In the data rows, 500 means zero.
Some points, each followed by its number:
[438 393 611 513 474 559 693 526 355 504 426 398 608 544 476 591 570 490 534 558 570 463 525 476 510 482 561 479 706 607 523 498 517 428 542 473 678 616 398 159 468 763 557 338 536 268 445 432] 0
[418 651 489 603 426 487 335 472 649 586 360 330 623 508 494 564 566 455 389 623 481 462 697 503 570 488 633 599 301 673 596 549 398 522 579 477 336 220 441 550 533 585 564 391 414 699 399 362] 1
[553 410 337 664 479 327 654 574 373 488 557 487 537 279 434 279 561 539 579 578 517 450 378 450 559 531 528 480 217 538 516 420 591 545 459 493 530 304 506 387 462 701 561 699 591 384 509 524] 2
[474 313 596 516 418 564 659 569 334 591 383 367 613 525 487 611 582 491 460 528 629 464 540 501 492 427 598 503 656 630 512 510 427 423 534 470 723 621 384 606 476 758 510 322 547 613 432 387] 3
[459 347 600 524 434 569 603 513 396 612 422 406 667 516 486 597 544 572 523 520 728 509 495 471 514 487 556 546 588 663 494 542 424 449 524 477 313 583 409 535 515 367 576 292 495 648 413 382] 4
[385 436 451 647 564 406 489 355 507 386 638 477 530 499 811 478 423 313 497 415 606 615 696 587 517 484 427 679 337 589 309 607 490 588 351 612 445 463 377 496 595 450 336 405 527 362 621 602] 5
[559 538 336 431 677 570 426 544 555 584 505 559 299 678 468 295 454 268 612 427 411 556 394 516 528 475 617 486 524 316 353 484 569 522 454 508 418 830 762 528 484 433 237 677 255 597 586 394] 6
[532 418 359 674 764 250 624 582 714 576 558 497 516 674 440 285 580 521 490 556 519 473 447 476 564 550 518 452 982 550 834 426 562 505 529 463 550 366 506 437 483 712 527 683 553 330 437 466] 7
[398 586 526 571 461 449 340 444 667 593 668 340 588 454 439 527 556 0 367 620 561 502 646 524 497 443 613 646 626 305 595 568 369 487 610 515 329 715 394 525 522 659 600 368 309 661 424 331] 8
[585 453 352 740 506 337 289 529 632 552 581 490 483 281 426 282 502 562 579 580 398 472 431 501 598 558 535 349 366 529 566 422 364 497 551 436 553 295 526 456 473 689 524 707 465 348 463 492] 9
[498 430 643 482 368 506 511 512 453 578 407 455 674 618 491 657 523 592 593 487 346 526 480 472 444 506 639 668 526 318 376 451 540 489 453 492 417 575 765 553 484 405 569 292 597 588 494 307] 10
[450 662 536 481 422 442 323 436 694 590 686 431 618 507 487 573 591 460 381 624 603 474 691 478 486 485 655 696 618 334 538 554 423 446 637 509 377 650 444 563 508 676 510 392 388 631 432 714] 11
[456 652 538 533 461 460 300 519 714 577 326 360 634 470 480 602 561 520 438 589 566 437 595 496 511 468 645 691 656 605 567 525 386 522 764 512 356 637 433 544 589 637 562 330 366 673 372 345] 12
[654 655 462 559 701 310 391 557 496 540 657 615 655 413 443 384 434 272 326 414 676 506 699 469 560 573 617 465 550 611 360 370 297 517 436 462 314 529 458 419 466 439 305 615 384 641 666 445] 13
[586 590 346 483 720 628 449 577 509 565 601 612 261 370 461 407 420 224 267 459 354 574 316 455 514 551 652 443 525 666 352 487 630 533 487 457 451 459 438 505 479 487 222 650 322 636 588 421] 14
[522 424 580 375 656 469 469 437 447 595 404 507 419 544 453 648 395 658 521 449 394 495 583 511 482 417 275 372 460 371 398 588 567 525 544 485 526 489 725 529 526 429 646 290 614 485 542 711] 15
[598 594 521 689 155 400 539 602 361 507 689 576 501 409 430 383 501 606 269 512 516 504 642 477 530 586 439 663 307 560 442 404 668 511 451 424 534 299 476 434 446 359 588 656 319 331 514 470] 16
[535 384 342 597 440 630 646 597 389 532 487 484 544 640 483 702 556 573 583 482 613 482 406 433 525 515 598 575 649 568 477 440 524 394 493 446 642 676 401 477 491 359 504 695 619 307 472 412] 17
[420 390 573 353 728 542 497 496 452 656 305 496 322 567 451 602 487 621 580 489 382 563 576 468 489 447 347 695 520 368 394 541 474 515 580 484 515 487 757 497 470 380 593 335 508 524 551 679] 18
[491 444 623 381 649 537 484 495 530 544 380 514 351 656 430 646 418 264 589 445 450 529 456 473 466 460 291 440 482 343 338 455 591 513 531 498 526 463 753 522 509 461 286 709 613 533 579 747] 19
[485 313 633 644 497 604 315 532 707 550 480 486 529 635 484 662 538 504 478 589 453 449 572 495 569 555 601 718 323 624 597 511 456 523 553 459 610 296 447 473 452 702 528 346 442 310 475 436] 20
[564 544 340 529 456 612 536 597 436 538 530 534 572 663 454 276 523 568 581 521 686 476 416 477 513 446 593 669 682 563 414 446 574 444 481 478 602 598 371 523 462 390 577 615 657 697 488 403] 21
[528 442 376 919 523 360 636 539 667 556 585 488 496 284 489 299 566 540 527 578 437 466 0 487 575 594 564 373 365 554 533 416 543 528 451 474 506 328 521 426 484 684 575 719 534 388 513 476] 22
[302 549 394 665 500 497 478 358 464 224 638 700 586 493 502 486 543 457 235 739 686 395 377 560 230 645 585 645 265 339 328 645 345 555 345 626 393 362 586 480 562 535 594 454 505 298 389 395] 23
[346 621 395 396 709 436 252 378 284 292 557 340 395 429 479 431 532 592 386 480 399 492 329 577 552 470 397 673 478 467 513 573 429 573 322 548 610 587 422 577 557 685 597 412 327 466 473 569] 24
[579 542 451 691 445 389 591 611 374 568 669 592 486 323 518 311 555 552 594 552 482 510 288 469 596 600 533 549 370 480 510 332 613 513 440 452 484 302 450 423 430 317 547 634 673 443 524 520] 25
[567 460 396 681 474 264 622 577 324 550 585 524 515 287 442 331 517 496 565 519 543 451 376 503 589 622 522 502 326 582 516 466 554 437 494 457 500 282 413 450 405 367 554 677 608 369 458 490] 26
[462 674 562 548 440 551 263 452 701 591 343 399 610 509 459 537 619 530 505 536 578 426 589 496 500 500 594 346 703 644 540 511 389 433 554 521 300 632 427 540 520 682 518 352 461 682 393 365] 27
[410 404 567 374 652 454 520 425 463 243 347 486 402 600 445 625 438 634 557 487 430 516 597 485 474 423 310 729 455 410 370 571 462 527 659 559 577 446 777 562 556 425 319 289 584 417 526 679] 28
[575 586 361 486 377 609 459 582 508 549 469 597 630 322 412 318 505 650 663 417 720 514 344 833 486 511 619 451 583 622 388 398 614 463 487 475 268 553 403 479 477 406 586 627 309 598 538 437] 29
[656 479 651 452 336 368 433 255 600 384 387 639 375 363 452 459 572 485 615 659 624 468 541 567 525 444 336 338 541 459 591 659 649 565 386 634 629 553 479 570 605 619 550 485 533 500 335 584] 30
[434 722 518 470 390 478 664 436 339 633 665 352 279 504 443 570 580 531 486 520 367 499 612 512 535 457 233 446 562 341 448 598 413 507 635 458 450 564 367 559 523 736 598 336 475 531 441 672] 31
[644 619 493 350 458 448 567 590 402 516 324 615 489 385 401 386 424 632 297 601 468 434 631 544 643 628 518 607 336 464 509 732 786 451 445 456 460 297 516 382 385 342 555 654 318 423 579 532] 32
[589 556 407 658 410 340 693 601 393 540 621 527 492 354 473 360 534 553 662 542 532 495 308 481 557 541 536 606 272 489 445 381 635 456 406 449 522 273 480 490 398 369 527 591 288 358 538 497] 33
[391 643 404 376 692 463 632 438 448 249 585 391 384 490 463 557 534 592 460 488 382 575 661 533 466 494 324 436 512 392 478 578 401 529 274 601 589 495 418 535 544 735 643 360 410 450 467 613] 34
[539 486 692 512 374 625 526 559 448 508 437 520 594 636 448 700 484 615 635 411 358 545 435 509 469 463 616 705 589 697 423 460 546 444 509 418 373 515 751 523 494 410 592 710 657 631 529 344] 35
[464 664 522 388 354 418 670 414 353 646 683 409 294 488 461 554 529 509 401 533 306 491 613 492 502 464 291 388 569 329 444 519 423 507 635 466 495 570 378 571 526 732 546 365 411 553 463 691] 36
[574 375 735 563 434 609 588 558 361 519 482 458 567 569 455 623 532 515 527 501 619 457 462 504 492 500 586 600 649 600 478 493 491 470 495 451 638 622 400 497 462 276 544 700 630 272 459 418] 37
[403 381 511 408 701 505 589 461 459 622 317 494 338 533 440 583 506 631 495 466 368 542 628 509 482 372 355 625 524 375 433 557 449 491 622 546 497 529 446 531 548 354 605 333 527 492 499 727] 38
[414 669 583 436 393 512 606 498 430 555 702 414 339 539 439 536 518 616 468 536 346 482 615 498 424 446 289 410 571 348 472 510 404 484 596 518 467 549 359 563 514 681 541 351 467 585 431 728] 39
[625 322 510 624 413 406 427 587 488 519 346 635 584 470 393 369 424 281 326 451 631 499 636 508 592 553 536 441 657 619 399 377 361 543 432 466 577 650 495 367 368 478 645 598 389 341 579 496] 40
New points follow, each followed by the numbers of its three nearest points above, looking only along the 7 directions in which the numbered points spread most, nearest first.
[621 440 401 361 519 343 637 552 725 556 613 525 474 269 443 378 532 531 614 603 388 416 342 491 569 619 464 419 383 479 619 424 616 500 493 487 484 377 554 411 420 715 560 669 583 439 475 516] 9 2 22
[511 686 305 385 655 660 445 513 559 233 542 630 413 366 746 338 365 312 245 435 425 556 440 525 575 538 311 450 523 403 733 416 645 560 609 532 522 562 431 421 472 441 319 295 333 532 293 347] 24 14 13
[568 462 333 506 350 591 487 506 438 493 546 524 653 641 454 250 480 608 604 460 357 522 461 460 497 506 600 352 589 611 373 477 542 424 476 495 341 568 786 555 508 436 580 629 667 621 502 343] 21 29 35
[448 657 590 591 480 565 303 451 734 569 363 387 539 539 499 639 572 528 477 610 529 456 593 502 564 553 608 723 266 660 587 459 424 541 569 439 709 213 488 547 530 630 517 361 405 285 431 428] 20 1 30
[318 523 354 437 432 400 405 350 641 301 480 681 379 423 507 388 602 488 246 656 668 428 459 504 487 468 278 471 600 373 582 615 331 576 318 583 537 643 430 572 550 650 558 457 614 586 383 699] 24 34 30
[581 630 452 477 342 614 430 577 547 500 547 590 637 320 485 324 493 670 236 418 675 537 297 463 482 513 621 440 402 638 271 381 665 523 463 433 309 555 394 457 442 502 647 658 286 646 558 422] 29 16 13
[473 528 572 381 599 519 466 400 577 300 444 582 439 629 815 667 409 261 603 413 504 598 555 527 537 482 324 456 414 448 721 549 591 568 261 597 686 458 370 470 484 454 354 379 639 451 652 663] 24 5 28
[524 677 412 507 739 700 851 570 515 599 686 692 292 399 802 419 398 290 303 402 386 547 362 469 539 500 646 474 522 663 760 471 647 513 525 504 420 521 431 473 478 436 303 621 321 595 666 380] 14 13 40
[509 456 373 439 467 414 394 474 533 652 642 480 434 325 470 355 513 536 511 650 576 381 447 549 313 706 459 593 383 513 732 434 567 574 621 511 574 459 597 260 473 642 535 315 393 446 491 614] 30 9 24
[474 465 675 459 472 306 432 464 512 237 528 89 467 384 434 330 477 518 441 735 575 390 538 556 366 366 474 426 368 531 396 485 551 600 614 570 584 476 663 298 506 587 574 400 285 430 496 573] 30 24 34
[530 447 327 583 514 220 608 554 733 544 536 440 539 674 426 322 545 503 511 530 478 831 423 461 582 577 542 435 309 545 521 449 550 508 497 475 552 301 515 436 462 682 542 711 542 321 459 442] 9 22 2
[477 465 345 607 405 673 601 513 369 531 508 445 563 595 464 692 560 562 551 526 562 493 443 522 531 504 582 579 293 542 435 454 511 505 581 428 630 702 416 508 459 354 574 646 628 325 500 393] 37 17 21
[999 516 567 440 361 608 480 583 482 496 545 560 640 290 381 285 0 636 659 409 306 501 362 465 470 501 673 700 589 691 403 450 553 524 498 484 337 500 374 441 482 493 633 669 300 622 548 374] 29 21 32
[654 687 490 590 396 425 497 589 503 531 322 605 575 428 434 458 428 647 312 469 564 471 646 458 583 533 508 395 655 495 388 595 281 513 408 475 552 237 520 380 434 378 621 595 382 372 571 527] 32 30 33
[574 504 307 516 380 587 499 591 476 553 539 480 633 675 447 626 486 631 600 473 722 516 407 507 448 464 562 364 627 653 421 454 547 439 442 451 284 508 801 496 445 383 545 589 749 647 553 416] 35 21 10
[450 334 583 460 372 496 600 471 432 571 303 473 686 553 478 554 516 553 437 558 359 471 577 529 489 456 654 549 560 293 495 535 414 447 582 470 413 540 422 552 547 21 559 316 529 567 493 751] 10 4 35
[565 616 655 323 580 610 408 426 552 237 496 618 420 274 801 306 384 290 552 452 435 559 442 584 503 476 285 414 435 419 707 450 642 565 598 563 598 466 429 482 470 453 352 308 711 447 643 634] 24 30 34
[415 535 510 685 536 450 501 0 527 355 312 543 495 600 789 665 404 288 503 361 570 582 625 529 532 444 395 301 370 531 716 522 560 543 320 620 347 341 448 502 558 379 384 394 506 383 642 619] 5 24 30
[418 367 578 656 489 632 402 500 600 642 486 450 535 627 462 689 524 533 455 662 325 465 551 476 200 614 534 546 285 591 673 486 500 540 583 484 647 340 517 421 500 629 529 366 325 351 429 470] 20 30 1
[359 519 346 482 409 385 379 383 654 243 542 649 301 412 479 483 537 501 315 628 619 452 404 512 494 476 309 543 535 378 572 477 373 524 327 578 498 603 465 572 568 624 573 413 640 531 402 662] 24 30 34
[559 497 322 392 662 549 416 530 519 596 536 576 331 291 444 307 413 282 609 435 462 541 362 483 461 477 252 491 494 308 757 473 623 497 550 474 463 463 744 489 526 490 282 654 319 543 568 327] 14 6 19
[671 344 529 604 339 427 413 582 503 579 373 661 590 432 449 420 445 267 355 497 565 458 538 452 575 597 522 449 674 541 442 779 352 538 440 478 615 664 485 367 431 424 630 659 443 320 624 549] 40 21 17
[575 543 323 406 661 550 477 531 538 562 521 567 375 297 415 319 430 262 647 401 452 511 416 484 474 494 598 487 516 359 773 464 631 522 492 504 486 420 787 502 520 439 305 638 343 552 593 336] 14 6 13
[519 428 315 405 500 342 294 486 635 590 601 492 503 347 450 363 535 517 536 600 687 447 471 440 285 627 529 571 339 506 648 410 557 520 576 490 524 432 587 366 501 663 581 328 492 410 460 548] 30 9 20
[510 375 694 600 525 623 294 539 688 604 460 391 524 598 438 615 531 562 485 607 502 445 481 500 568 535 560 346 246 522 573 503 456 466 500 434 999 283 464 493 507 712 560 301 494 312 433 447] 20 30 0
[482 468 530 340 589 471 492 415 509 262 333 521 427 605 410 666 456 238 537 412 493 574 523 515 455 453 321 350 501 442 367 527 504 513 616 535 595 420 814 552 496 397 224 345 585 473 553 657] 19 28 18
[529 653 308 423 679 595 439 480 564 622 504 604 320 334 831 350 440 353 698 420 417 607 467 509 528 485 252 517 428 336 781 456 709 560 559 564 542 534 427 427 482 451 287 659 325 504 613 365] 14 6 19
